128 stands for zero in the data rows.
Here are some points:
[077 147 060 169 172 169 180 108 178 093 152 100 084 175 069 189 114 120 134 209 184 147 173 142 082 095 146 113 159
 103 163 119 179 081 139 121 099 144 146 120 135 104 146 064 173 142 137 177 075]
[142 129 119 079 168 124 156 173 090 177 136 071 089 070 030 113 161 113 103 169 088 111 150 024 166 147 093 084 195
 148 126 142 093 125 109 143 241 109 149 184 136 148 137 129 085 058 113 052 135]
[076 093 086 139 176 086 171 124 188 064 188 107 128 159 135 150 113 069 174 192 223 095 155 154 067 140 092 120 062
 105 150 117 184 088 111 124 054 189 130 134 159 168 180 080 136 135 113 163 052]
[103 125 128 136 150 107 137 139 184 018 129 085 134 141 151 122 120 060 173 169 181 180 101 155 142 203 058 043 048
 090 152 133 164 037 140 141 055 149 144 136 117 092 163 053 135 108 121 181 084]
[173 111 164 075 158 107 180 207 122 171 134 072 168 111 108 113 194 166 174 175 069 124 103 024 151 095 111 130 192
 172 117 063 153 191 143 114 117 097 167 162 126 153 129 091 051 121 144 138 112]
[132 133 193 113 156 094 152 128 153 061 104 179 165 182 066 161 144 210 137 153 133 172 163 163 100 120 241 181 137
 142 123 110 119 118 141 124 093 147 130 095 116 135 150 127 159 148 138 159 176]
[157 098 182 163 121 151 101 208 150 075 169 174 148 149 180 154 084 122 089 137 179 132 090 222 113 140 190 228 042
 094 076 098 158 111 154 067 037 105 121 123 071 117 161 171 174 085 105 143 182]
[121 154 130 166 095 084 147 043 087 158 106 164 142 116 131 174 114 137 121 055 077 090 109 081 151 059 178 154 192
 156 119 130 122 127 123 149 140 133 178 112 147 081 064 135 166 167 134 155 189]
[099 163 155 109 156 171 151 150 173 121 172 156 144 104 086 166 187 135 148 142 073 124 168 075 098 128 150 117 111
 255 118 086 125 140 082 149 041 159 136 060 140 083 158 089 107 193 141 141 151]
[107 156 126 081 180 160 147 110 111 143 143 198 140 136 097 139 066 131 106 115 091 091 152 032 126 145 117 225 224
 163 105 091 124 128 099 156 151 107 166 146 148 094 139 147 126 153 069 205 182]
[143 080 113 119 181 096 148 082 093 164 132 088 033 131 135 101 168 037 133 244 129 111 134 176 095 190 077 111 068
 064 175 166 160 118 200 133 129 185 165 168 153 129 168 079 111 224 113 145 059]
[072 137 125 159 099 121 060 222 167 144 130 203 190 135 147 174 185 207 152 143 154 168 071 211 121 161 135 201 100
 122 158 134 119 090 170 108 073 104 127 105 103 118 088 133 193 105 149 133 210]
[169 119 166 203 080 118 137 185 175 148 202 151 191 129 166 158 145 160 173 152 170 144 025 203 147 142 170 175 095
 108 099 083 192 096 191 121 119 191 104 101 067 175 077 142 155 054 085 154 169]
[159 155 142 168 041 119 076 152 157 128 214 143 115 216 166 192 121 143 095 195 169 134 137 208 170 153 147 142 071
 120 058 107 155 098 183 158 112 155 070 127 089 195 106 196 177 086 110 124 179]
[127 092 140 092 210 089 092 177 098 195 056 104 099 153 076 101 095 150 057 140 086 117 149 050 165 117 101 113 183
 158 111 142 150 196 116 149 231 098 175 135 074 190 162 093 087 073 153 086 136]
[109 120 075 154 119 151 138 088 171 116 174 112 061 206 042 168 187 123 197 206 207 148 137 120 107 139 099 108 056
 075 155 150 163 095 141 132 101 160 094 128 137 129 191 038 117 168 176 156 089]
[065 117 169 136 117 109 144 147 156 061 117 134 175 151 123 155 086 120 154 130 143 172 168 199 153 073 145 208 170
 069 164 114 184 107 200 096 046 103 105 061 071 075 100 196 195 095 070 112 195]
[181 136 146 091 129 157 091 137 126 122 160 081 095 107 165 063 152 054 049 041 141 085 134 120 159 113 067 038 070
 136 151 115 057 206 135 105 193 130 119 219 104 151 104 110 037 093 161 055 074]
[171 083 180 113 086 115 119 120 057 115 108 139 135 124 189 085 113 099 097 083 157 143 134 148 109 201 098 104 095
 070 136 084 115 156 189 131 113 057 130 113 204 098 175 122 133 154 156 080 107]
[062 146 103 157 168 131 161 102 183 085 154 045 116 200 106 208 235 066 126 235 161 138 112 111 148 129 082 086 056
 113 178 126 177 082 133 161 098 135 139 129 139 104 158 071 167 136 156 176 113]
[082 102 129 180 051 126 120 210 160 112 194 182 161 165 127 182 130 125 141 131 163 140 098 255 126 194 151 171 135
 076 116 044 187 082 134 124 094 159 117 106 062 123 136 129 169 092 111 182 163]
[130 064 110 106 189 121 128 083 081 177 120 081 083 060 041 125 147 110 151 142 114 152 123 063 174 154 143 088 205
 140 131 136 141 189 125 180 232 097 191 153 099 166 138 109 029 036 089 128 197]
[066 146 199 137 166 060 117 189 100 194 184 108 151 074 095 099 145 166 179 131 133 150 130 036 148 156 152 136 129
 246 146 115 098 136 069 081 190 098 160 157 086 150 206 125 081 125 146 153 188]
[099 174 173 161 129 179 080 218 176 107 166 103 180 113 172 155 211 119 124 154 173 161 111 148 123 160 167 162 104
 100 083 089 112 135 140 049 037 159 230 143 095 096 148 179 143 149 145 150 120]
[143 134 093 113 124 071 084 116 154 113 103 133 140 239 134 184 070 048 133 069 087 134 177 189 117 147 154 216 158
 073 119 107 189 111 121 131 110 089 084 073 124 047 105 192 160 169 081 169 148]
[123 110 150 208 134 077 164 150 174 118 169 097 164 197 131 145 105 134 136 167 162 175 134 200 115 112 201 172 122
 100 068 123 176 090 174 073 068 116 131 083 112 088 161 152 187 174 082 155 233]
[161 075 156 079 078 177 098 126 053 120 204 117 087 091 217 095 189 181 135 160 172 105 071 126 108 143 050 094 133
 130 192 188 118 150 132 064 137 111 085 202 080 174 122 189 020 142 189 130 042]
[172 069 127 094 142 107 127 190 127 088 114 120 163 199 128 130 102 168 130 160 080 133 164 098 128 028 127 156 102
 165 124 128 186 072 146 151 057 160 108 049 127 126 206 150 206 188 148 171 160]
[144 055 129 175 043 137 098 211 104 136 187 123 149 057 205 154 202 173 125 074 199 174 071 201 107 143 104 097 065
 085 151 193 101 108 067 075 065 126 085 218 140 181 152 130 126 131 125 101 141]
[156 130 123 220 044 131 084 200 147 128 210 182 128 164 192 186 182 127 139 135 181 164 077 226 160 171 178 091 092
 117 075 112 119 117 159 125 065 159 089 164 095 143 115 157 140 095 091 122 221]
[106 110 137 095 113 138 181 136 083 204 158 100 091 073 122 101 132 135 134 104 191 135 102 034 171 111 140 080 169
 112 128 137 089 181 104 091 255 120 166 191 054 158 124 137 092 123 140 064 118]
[124 096 144 110 171 127 143 167 117 151 086 098 141 111 065 155 130 140 119 191 078 121 126 066 113 107 140 119 143
 217 102 110 085 117 128 117 195 087 199 171 177 099 157 142 100 171 190 147 163]
[138 163 181 145 138 045 139 122 117 151 127 124 169 172 052 172 121 177 148 098 072 128 168 129 082 038 160 147 107
 126 134 139 170 145 144 127 087 100 159 147 152 095 108 144 228 206 099 150 148]
[153 117 122 037 187 149 149 167 091 188 150 079 136 090 048 114 137 118 100 141 126 117 138 056 140 118 115 061 142
 140 072 155 096 109 135 125 240 123 210 133 126 115 206 167 069 103 181 147 101]
[106 097 149 130 090 133 143 172 147 095 172 052 130 089 188 060 127 140 120 171 150 119 073 096 127 134 104 091 099
 119 134 147 090 146 134 110 187 172 094 255 125 167 135 124 017 077 151 051 013]
[170 157 144 089 183 142 132 094 109 112 069 099 163 139 128 123 025 101 143 123 127 055 145 104 129 056 143 150 102
 109 137 116 129 076 107 134 106 062 196 077 160 093 124 101 162 163 078 100 110]
[145 145 115 167 069 135 160 158 136 068 160 127 187 104 207 197 133 124 166 178 130 209 026 221 144 147 136 185 063
 140 069 088 152 081 144 093 063 144 092 126 063 157 098 177 149 129 081 140 194]
[130 132 125 156 121 040 156 153 210 139 104 152 161 201 146 150 141 191 173 178 135 170 182 236 143 146 182 187 070
 098 081 110 161 103 159 134 112 152 074 105 032 096 067 151 207 109 113 123 149]
[118 159 049 139 116 099 113 142 161 122 072 158 134 172 124 092 096 102 125 099 073 119 160 088 127 037 186 180 243
 097 100 091 125 093 152 201 114 115 148 084 148 089 098 152 113 118 126 109 149]
[119 118 102 107 132 149 161 106 152 078 100 053 071 177 127 206 143 102 190 230 176 112 171 179 093 139 089 107 082
 110 140 120 171 109 164 170 056 121 154 147 116 094 146 068 136 174 084 183 098]
[153 146 084 120 110 164 115 065 119 143 048 130 118 073 072 064 053 120 151 013 073 100 149 088 128 161 104 065 130
 172 124 134 086 136 119 175 164 157 172 130 115 213 084 120 112 140 133 131 101]
[155 119 151 131 192 145 170 176 156 074 164 114 158 143 055 153 184 182 146 143 102 136 157 030 081 124 135 189 149
 226 125 109 100 127 130 169 072 145 147 096 153 086 192 080 129 100 157 151 129]
[156 115 123 211 081 060 139 181 067 106 123 095 220 175 157 091 112 220 156 157 122 147 131 189 129 165 171 169 119
 072 140 128 150 120 162 112 051 138 166 143 103 058 110 159 190 148 152 133 191]
[100 089 108 107 103 154 169 088 185 069 133 097 152 156 123 154 125 095 186 177 182 181 115 138 065 185 055 103 074
 058 157 143 186 080 161 150 061 148 150 143 132 146 153 064 144 169 087 138 081]
[189 131 111 138 146 135 138 115 176 147 152 046 049 115 068 115 159 093 046 147 178 176 090 051 137 166 085 109 113
 078 215 167 108 119 157 149 133 144 124 178 168 147 158 064 142 127 063 118 073]
[106 149 166 063 153 114 133 097 114 128 070 112 127 082 050 094 098 126 066 136 125 126 190 044 159 123 152 129 166
 160 101 159 058 126 135 156 173 202 133 119 117 128 156 071 082 090 128 103 146]
[159 156 151 225 088 098 123 186 112 058 137 188 182 157 143 162 146 149 139 103 138 169 110 164 145 126 131 159 057
 073 073 078 133 080 166 103 065 136 090 109 106 124 091 138 226 148 082 123 152]
[131 126 097 225 146 122 148 115 123 109 093 139 143 202 109 180 126 087 063 085 096 220 155 128 066 086 149 168 128
 054 138 126 183 075 114 134 078 111 091 036 141 104 158 165 147 186 086 183 125]
[127 193 170 169 120 099 160 166 109 118 166 132 187 113 086 181 129 088 156 161 128 157 109 057 081 147 193 171 137
 133 116 088 069 173 186 149 118 143 139 137 124 186 162 129 157 097 066 096 161]
[114 168 087 139 139 164 074 140 218 078 164 061 110 206 129 165 165 063 156 164 220 170 165 144 112 131 144 113 068
 052 139 138 156 055 103 131 112 129 107 135 122 157 206 071 190 149 141 176 107]
[088 170 108 157 125 089 180 115 174 040 083 144 096 174 133 153 169 120 128 111 099 148 204 182 086 104 136 192 125
 073 127 139 196 106 164 125 061 111 105 073 093 099 157 166 203 201 039 187 153]
[127 167 089 146 169 107 096 028 069 095 077 155 112 126 130 142 093 144 111 064 116 186 164 059 134 090 121 113 143
 081 164 107 109 120 107 084 108 105 129 038 111 101 100 173 145 184 120 179 116]
[113 101 164 205 130 109 140 146 153 090 090 098 155 160 110 168 116 136 196 141 144 161 116 240 134 093 147 131 097
 097 149 076 170 112 189 082 103 164 134 049 116 114 142 157 246 156 112 165 180]
[161 112 094 153 140 193 085 070 084 169 100 199 141 088 095 121 073 106 133 056 026 141 103 124 201 071 180 100 198
 105 159 135 106 121 137 138 235 072 112 093 165 142 083 111 145 124 101 077 129]
[163 115 115 066 128 144 129 165 108 166 135 056 159 102 133 118 166 137 141 139 149 160 143 000 138 138 156 092 124
 205 061 148 116 132 112 140 124 164 169 143 118 154 204 110 099 079 207 107 179]
[142 108 177 139 051 116 128 195 112 110 161 168 126 140 219 146 186 166 129 140 170 157 081 202 149 184 199 139 094
 083 061 106 081 095 126 122 080 102 100 146 102 140 106 101 166 102 115 216 204]
[110 122 156 185 104 092 100 107 155 094 106 213 149 166 136 207 130 109 155 153 115 157 135 207 148 161 225 134 102
 118 070 161 136 087 153 088 090 102 093 067 045 110 101 164 222 144 109 118 172]
[121 165 145 189 124 063 115 140 221 112 088 186 182 186 115 113 123 117 127 083 151 127 160 196 090 127 121 181 098
 086 113 100 152 072 138 164 058 116 083 094 133 066 105 151 221 150 141 170 097]
[098 152 123 183 089 113 042 108 092 126 084 158 084 162 132 105 053 109 121 121 022 125 112 100 102 095 121 145 162
 092 133 062 114 172 094 095 203 104 176 116 120 080 117 135 188 165 112 152 104]
[126 160 112 165 112 129 140 150 170 095 143 151 130 187 114 166 175 167 150 207 116 141 193 096 121 151 167 100 165
 177 102 058 111 095 138 122 107 149 131 088 161 089 202 133 120 129 146 148 176]
[150 121 125 116 107 154 107 171 100 101 204 043 101 109 229 107 178 184 077 111 123 117 066 074 128 144 068 056 049
 076 109 171 064 118 124 125 128 175 129 242 111 122 123 134 077 154 188 025 107]
[145 120 098 110 140 131 184 101 080 097 135 058 046 088 204 133 113 037 097 216 163 089 139 193 144 190 076 074 068
 084 186 121 128 123 161 195 125 146 159 173 115 176 161 099 101 192 087 169 079]
[142 154 136 150 051 106 095 162 169 109 083 151 177 177 126 182 151 134 164 141 143 157 143 204 151 150 192 159 131
 109 060 093 204 097 174 148 055 138 106 126 104 097 109 168 187 136 110 170 166]
40 more points follow, each with its number after it:
[085 090 129 043 075 095 136 215 105 125 162 098 136 093 127 054 180 090 152 130 158 115 120 079 139 111 091 086 084
 108 101 096 086 127 079 108 190 175 098 212 155 190 076 111 051 143 164 109 074] 0
[097 161 139 184 120 111 125 120 145 095 141 143 130 166 159 213 079 082 088 135 078 137 175 114 097 127 124 139 174
 120 166 129 121 064 157 135 100 059 120 084 174 146 095 194 203 174 117 209 150] 1
[100 101 179 143 171 156 147 194 180 132 206 105 166 156 071 132 147 139 156 162 063 129 120 068 082 139 214 166 185
 208 153 129 120 148 148 102 095 109 185 108 161 082 177 111 121 166 165 157 210] 2
[128 039 157 091 104 158 119 173 095 136 142 082 118 074 147 066 158 168 146 132 203 100 047 125 195 144 068 089 077
 067 143 189 078 141 125 063 187 102 156 236 137 190 130 132 114 140 177 031 104] 3
[149 108 120 073 117 177 099 098 047 160 128 091 088 070 134 074 104 151 137 084 192 118 089 180 088 186 124 136 110
 171 234 140 085 113 065 126 111 108 068 209 096 225 142 099 094 112 142 054 037] 4
[132 194 107 133 149 204 150 030 141 147 085 167 194 079 098 173 052 140 117 086 125 103 138 126 181 093 145 167 134
 170 174 116 134 143 143 148 147 112 144 089 157 091 110 118 127 191 139 133 160] 5
[145 049 161 142 109 152 096 208 124 158 207 141 132 144 239 172 181 189 070 157 190 138 085 134 111 192 151 128 078
 109 072 193 077 094 104 085 143 150 052 142 080 101 150 088 132 109 160 067 138] 6
[186 146 124 101 129 115 113 149 122 179 141 101 106 065 061 103 197 208 134 184 071 133 123 028 199 179 120 144 070
 201 088 205 098 111 098 117 187 122 226 138 128 133 200 127 086 090 132 131 089] 7
[155 080 081 088 098 142 092 059 098 167 144 110 113 075 178 029 110 154 109 063 138 050 115 114 159 142 096 071 128
 190 157 214 105 197 126 104 188 147 091 132 164 175 128 151 074 080 186 033 045] 8
[110 155 106 147 060 083 132 100 157 100 162 129 149 098 156 185 172 183 171 152 179 124 132 192 213 157 124 187 120
 115 105 160 164 085 145 058 059 133 072 040 115 121 104 159 199 163 106 169 195] 9
[100 139 164 144 098 138 129 030 076 207 090 183 113 123 142 101 069 126 108 054 048 091 082 183 149 131 058 074 194
 139 124 120 097 164 129 179 217 097 077 112 135 183 060 163 045 099 158 082 094] 10
[152 110 169 142 083 141 116 255 092 141 212 072 138 078 255 051 191 111 166 140 138 073 070 172 137 093 143 096 115
 061 158 168 061 191 108 130 147 127 088 255 097 165 156 182 053 143 171 076 068] 11
[087 121 116 069 123 116 117 063 053 147 116 136 041 094 129 087 118 116 096 070 138 120 108 091 106 140 130 148 204
 158 127 113 140 166 088 110 220 119 199 095 190 139 117 110 073 110 085 123 115] 12
[144 112 068 122 209 120 172 060 125 137 125 057 038 149 154 095 136 095 120 187 170 129 159 087 122 164 111 085 081
 039 178 187 176 140 214 201 130 182 079 148 138 128 210 105 120 212 086 165 085] 13
[126 118 138 150 063 098 158 167 116 150 165 126 182 141 180 111 162 178 075 068 154 143 127 169 086 145 210 194 073
 106 147 040 113 130 136 093 042 090 105 093 129 097 075 184 124 123 111 149 116] 14
[106 138 129 131 147 158 180 149 128 094 074 171 161 192 063 110 110 123 187 123 132 133 101 067 124 100 148 151 167
 168 166 107 172 128 108 169 143 103 203 046 119 104 088 101 136 158 148 196 181] 15
[106 115 160 194 123 132 149 114 098 112 085 173 137 179 168 151 109 081 159 109 088 158 182 138 125 139 209 192 107
 071 103 101 155 121 128 058 053 120 037 051 126 060 151 157 167 202 079 162 179] 16
[152 070 150 136 111 173 169 212 184 105 170 112 146 136 088 132 176 164 109 166 047 155 156 081 069 119 090 130 134
 244 083 120 106 179 091 157 057 120 198 117 142 053 152 115 113 129 104 125 152] 17
[119 124 169 132 134 147 184 155 170 084 168 141 135 169 078 130 165 153 126 132 109 117 205 018 116 144 140 144 166
 218 094 148 105 130 141 154 140 123 160 067 191 102 171 138 143 157 160 113 112] 18
[146 122 166 154 169 114 146 113 183 091 088 142 130 163 141 171 084 105 095 084 086 143 205 142 109 083 191 153 168
 111 099 117 115 074 150 100 096 098 103 028 122 062 157 175 210 147 106 158 149] 19
[101 100 108 123 099 114 177 123 183 079 149 099 124 176 109 192 146 090 158 190 204 160 118 183 127 089 131 127 078
 086 190 148 253 048 132 135 112 098 165 128 080 162 099 112 208 141 114 115 100] 20
[179 107 206 108 175 168 140 174 169 130 158 146 140 115 089 118 200 161 156 142 088 163 160 044 061 133 128 173 180
 236 129 116 151 138 096 117 094 150 138 082 166 143 173 094 118 149 152 123 173] 21
[121 133 067 120 082 185 126 088 090 163 153 114 096 111 187 061 141 173 075 110 132 072 071 096 128 130 075 077 088
 142 152 152 126 178 073 107 165 134 104 199 140 193 061 230 036 140 136 018 051] 22
[143 137 133 177 190 117 118 121 191 100 166 118 062 092 049 144 118 110 118 169 197 092 154 087 117 131 075 044 117
 119 210 152 121 147 117 128 105 155 197 202 115 112 191 134 175 170 155 144 070] 23
[115 157 151 120 078 096 132 124 104 052 101 154 186 158 129 171 136 184 137 123 128 166 151 201 170 109 125 201 099
 121 065 141 191 138 168 116 031 157 121 066 071 099 120 174 183 164 057 147 211] 24
[121 122 123 154 176 052 125 060 118 144 061 173 162 116 098 093 105 180 125 121 066 044 118 048 118 135 137 159 143
 185 123 132 136 161 097 166 092 130 143 150 152 097 059 099 138 206 114 129 143] 25
[140 162 152 128 095 118 134 252 148 096 172 116 155 166 085 196 187 148 117 160 147 085 092 086 087 100 170 150 099
 183 124 147 105 078 106 182 054 129 135 107 093 101 156 205 081 150 095 124 183] 26
[145 201 116 107 113 185 119 000 118 164 104 142 117 065 099 105 072 131 132 094 066 086 161 219 123 128 064 139 216
 108 134 122 107 111 086 132 184 115 083 104 153 159 081 201 094 138 181 123 163] 27
[175 149 170 077 097 146 083 041 112 179 109 195 101 154 097 112 071 154 108 127 116 059 119 139 147 087 112 105 144
 226 148 153 110 147 131 177 229 103 093 120 132 196 092 155 143 094 126 096 115] 28
[136 085 103 056 138 108 210 093 149 124 143 056 074 153 119 131 089 013 096 178 114 144 139 128 109 173 078 105 105
 032 130 180 133 107 137 167 143 088 087 199 155 150 210 092 173 198 078 135 061] 29
[109 140 167 182 161 177 186 170 179 048 142 110 178 112 133 178 147 209 144 111 140 109 128 150 093 139 151 198 185
 164 134 124 160 087 168 126 081 186 168 054 096 114 133 100 142 138 141 181 196] 30
[106 143 081 098 164 157 152 101 087 200 067 144 120 104 108 105 104 120 096 058 140 104 167 146 172 117 107 078 174
 131 090 099 058 159 140 133 255 138 167 183 149 126 072 090 082 061 117 138 091] 31
[166 107 123 185 162 127 101 079 102 080 168 172 117 121 160 164 066 116 157 110 122 124 180 112 079 078 068 218 203
 080 193 100 167 112 133 089 086 120 069 077 170 139 073 178 131 192 119 191 123] 32
[086 177 150 087 155 106 182 088 100 113 108 140 115 098 111 146 106 098 113 097 117 059 113 072 113 117 183 132 187
 142 124 117 099 113 093 158 133 108 130 111 199 057 147 079 098 185 118 179 109] 33
[188 087 164 187 082 102 112 157 140 096 120 186 155 149 147 171 143 137 168 120 145 201 122 238 142 160 134 137 097
 093 056 119 209 075 181 100 065 129 081 077 068 095 123 117 201 114 096 152 175] 34
[105 120 172 127 164 102 125 121 172 089 120 159 171 192 137 157 158 089 155 123 126 188 187 231 122 144 178 186 158
 061 115 119 137 125 151 068 054 086 076 061 114 071 120 184 237 171 078 169 132] 35
[072 124 090 177 122 136 164 100 208 082 157 069 102 169 162 158 154 066 189 182 229 153 162 164 065 144 124 083 113
 063 172 150 167 045 150 122 030 127 137 157 102 142 184 139 131 121 121 176 077] 36
[100 153 148 125 125 070 130 177 117 144 059 090 156 138 192 089 148 147 139 077 182 128 128 083 176 100 213 059 115
 150 159 182 117 114 099 069 210 084 143 221 083 122 097 131 131 139 143 126 080] 37
[112 149 137 185 151 174 153 136 144 145 090 133 134 100 067 152 066 095 151 157 094 144 119 057 109 055 148 135 191
 183 116 095 152 085 105 131 121 139 138 093 135 100 153 135 159 219 134 196 167] 38
[134 172 138 142 189 075 137 170 101 181 104 091 129 147 134 109 208 183 109 140 110 123 155 027 148 136 116 110 163
 208 147 152 070 131 137 092 119 121 249 126 116 179 192 151 123 098 155 068 139] 39
Which two of these numbered points are nearest to each point below, ignoring the 2 directions in which the first points spread most? Their numbers follow each, nearest first.
[128 106 130 098 186 133 196 078 151 148 132 033 088 121 177 113 151 066 155 178 178 149 131 133 109 143 073 070 092
 094 218 145 136 121 153 168 184 156 104 151 198 103 212 115 087 223 094 137 056] > 13 19
[123 150 127 106 184 090 097 124 178 072 087 179 160 163 110 133 129 161 165 126 077 120 186 189 139 100 114 171 197
 068 145 129 168 085 097 106 087 128 109 021 170 078 082 157 185 190 106 069 146] > 35 19
[138 117 187 144 144 122 138 094 185 083 095 132 198 184 110 194 127 186 115 077 111 149 131 149 164 154 155 206 156
 102 113 079 205 090 153 139 061 143 098 090 075 156 113 140 209 164 102 145 182] > 24 34
[138 179 135 120 188 104 125 108 107 065 087 152 141 179 023 137 158 158 138 071 072 147 148 145 051 061 128 185 154
 111 149 069 141 092 130 119 075 099 109 091 142 087 105 175 171 166 135 180 179] > 35 19
[168 119 151 079 140 152 134 043 095 144 114 157 115 089 172 037 071 110 144 099 120 070 147 112 153 103 043 118 135
 186 110 157 077 170 113 174 253 138 174 156 121 243 088 145 079 061 149 125 057] > 28 8
[182 148 070 081 163 177 119 227 124 173 119 093 099 107 089 127 156 158 128 162 044 104 140 087 160 145 121 059 181
 218 094 122 071 156 123 121 128 159 208 203 127 097 155 101 101 116 177 172 162] > 17 2
[097 134 071 100 107 109 095 128 183 067 086 120 135 153 109 165 158 069 180 204 169 116 136 181 114 188 068 110 091
 100 181 156 168 108 118 168 072 180 142 103 153 103 170 038 146 139 138 198 113] > 15 36
[111 151 092 088 140 189 172 128 134 199 100 124 115 090 058 058 086 092 111 120 150 154 091 142 165 142 111 041 156
 100 156 102 085 177 114 164 252 104 129 197 128 188 103 127 067 046 112 065 079] > 31 10
[146 090 078 108 093 126 157 062 120 160 145 131 105 063 187 054 084 163 109 101 182 071 082 204 139 161 065 071 137
 146 223 171 101 196 080 080 152 138 077 157 175 153 092 150 119 047 157 060 066] > 8 22
[126 119 161 107 200 190 139 152 136 103 184 126 176 184 065 102 169 158 094 160 084 120 170 036 124 112 178 146 165
 239 159 100 120 186 119 087 112 126 135 102 127 061 158 127 109 149 151 129 211] > 2 21
[139 137 107 118 106 195 100 088 073 159 145 142 146 074 190 086 032 121 128 119 058 130 107 143 050 161 114 109 106
 112 102 077 133 204 100 108 142 120 177 125 189 135 121 204 076 080 125 067 018] > 22 8
[188 089 117 076 159 089 137 161 056 176 125 109 135 074 119 130 147 114 104 141 109 086 161 027 178 137 084 068 137
 147 113 188 139 142 127 120 255 118 170 142 099 140 151 097 073 115 144 122 153] > 34 24
[131 100 100 089 165 075 108 136 109 142 106 173 136 121 051 115 158 126 119 131 126 154 124 021 104 075 139 171 157
 158 142 087 162 140 072 106 215 207 167 126 120 121 175 135 136 118 177 150 113] > 0 15
[099 121 063 076 141 124 132 017 069 234 107 133 063 103 184 054 090 170 103 077 083 062 140 153 146 163 134 098 090
 205 161 150 092 153 121 080 167 178 133 127 137 134 102 168 046 048 153 053 070] > 8 22
[119 170 109 165 101 132 029 235 160 114 201 146 161 139 217 197 196 105 099 076 153 177 072 193 129 163 195 113 077
 104 090 136 106 127 171 114 078 167 115 120 084 158 148 201 160 123 158 156 196] > 6 39
[170 078 125 186 029 103 094 179 178 137 155 146 117 179 187 130 129 169 162 147 188 162 077 183 168 170 175 164 075
 145 099 142 142 093 162 136 092 157 113 104 070 121 092 105 211 086 066 169 197] > 34 6
[142 110 194 135 138 139 123 187 198 127 131 090 135 110 033 166 180 150 134 147 086 136 125 052 125 093 144 121 168
 223 110 112 145 159 149 144 072 132 142 097 144 062 227 123 128 115 119 158 162] > 17 21
[100 089 117 087 150 159 146 129 179 121 147 068 067 155 172 142 116 059 193 197 251 107 207 174 093 175 110 109 073
 036 140 146 141 120 076 096 099 146 106 119 154 134 160 118 193 164 142 135 090] > 35 19
[091 112 174 194 105 109 125 138 196 071 095 162 131 160 139 134 044 185 132 068 084 147 174 141 115 110 181 189 111
 109 127 108 122 141 110 111 091 086 109 091 109 057 116 191 219 191 104 179 149] > 19 16
[092 123 110 137 114 162 140 129 157 071 127 118 097 167 138 197 114 058 127 231 195 165 149 193 123 117 056 060 079
 097 165 157 212 079 161 095 111 121 156 090 153 092 158 124 175 131 106 126 112] > 20 36
[200 120 149 179 092 128 093 187 180 138 206 153 156 208 167 118 161 157 126 173 191 226 056 207 165 161 190 137 127
 078 067 130 166 113 119 117 053 112 148 089 126 156 122 157 185 068 108 087 155] > 34 39
[146 122 175 092 156 080 123 199 140 117 178 066 145 098 083 108 124 188 129 135 059 157 090 016 166 135 188 140 112
 233 106 103 106 185 071 103 106 119 193 161 128 129 121 129 075 146 165 099 115] > 2 17
[135 053 115 088 164 114 126 178 094 216 115 118 062 103 082 123 145 115 145 145 051 087 176 049 142 165 134 131 148
 200 103 116 114 154 087 112 255 084 160 187 090 166 168 104 038 090 128 134 141] > 34 7
[129 220 113 110 153 186 121 152 146 043 132 136 157 176 090 198 092 096 187 078 064 105 138 107 105 129 097 116 163
 082 192 152 167 099 102 140 123 125 095 139 190 118 095 115 224 180 145 144 075] > 1 33
[116 068 156 145 103 124 105 157 203 103 130 167 169 201 078 123 174 150 151 155 107 145 173 140 092 160 190 191 128
 130 091 121 120 098 127 187 096 102 157 044 176 066 155 088 161 125 134 166 182] > 18 2
[117 071 148 114 075 179 142 180 118 118 215 071 123 102 204 057 170 194 121 124 155 137 099 042 113 068 084 093 096
 152 110 125 066 143 117 152 157 155 146 240 122 163 095 142 061 100 178 107 036] > 0 14
[115 158 140 092 183 155 164 138 135 141 118 079 099 119 095 061 206 157 134 205 063 131 199 008 099 109 120 088 126
 232 111 150 115 139 098 126 151 073 207 172 094 095 154 097 114 129 149 097 134] > 17 18
[166 108 134 090 095 121 143 135 126 176 151 107 116 082 156 146 194 109 091 168 153 108 103 078 121 112 072 063 099
 119 190 152 073 183 219 166 166 206 131 228 140 175 163 193 092 083 108 112 066] > 24 19
[090 151 157 081 160 161 090 000 113 133 085 186 086 123 114 091 059 075 110 121 102 092 074 121 201 125 124 098 207
 167 185 160 067 133 098 167 204 142 161 141 170 169 077 169 104 092 150 094 137] > 28 10
[114 134 110 107 151 128 120 084 119 129 124 184 158 078 077 118 054 143 167 108 092 113 158 035 113 102 140 077 174
 142 140 112 119 182 092 203 158 119 159 091 140 104 122 078 144 145 153 170 189] > 15 38
[120 161 127 145 137 164 119 171 124 179 111 139 126 124 118 097 136 179 148 179 089 125 131 088 129 114 158 066 134
 231 035 138 139 161 084 074 164 104 227 104 136 085 173 136 021 080 124 072 137] > 7 34
[116 180 144 185 167 119 083 086 107 139 144 215 115 096 141 121 089 105 080 122 013 170 196 144 137 080 218 157 101
 094 158 133 159 134 139 089 098 150 119 015 116 075 081 127 165 203 104 138 094] > 16 19
[147 176 115 113 136 124 140 124 105 139 113 114 043 120 105 065 077 063 110 104 162 146 118 065 144 107 154 109 149
 167 221 109 095 152 117 098 238 164 153 162 108 165 161 096 112 173 082 095 141] > 12 38
[173 132 117 091 138 132 148 121 152 167 138 069 054 090 163 147 175 069 131 214 150 093 104 116 087 137 070 091 029
 066 214 160 146 164 148 218 167 149 087 149 132 127 155 097 121 152 132 205 018] > 13 33
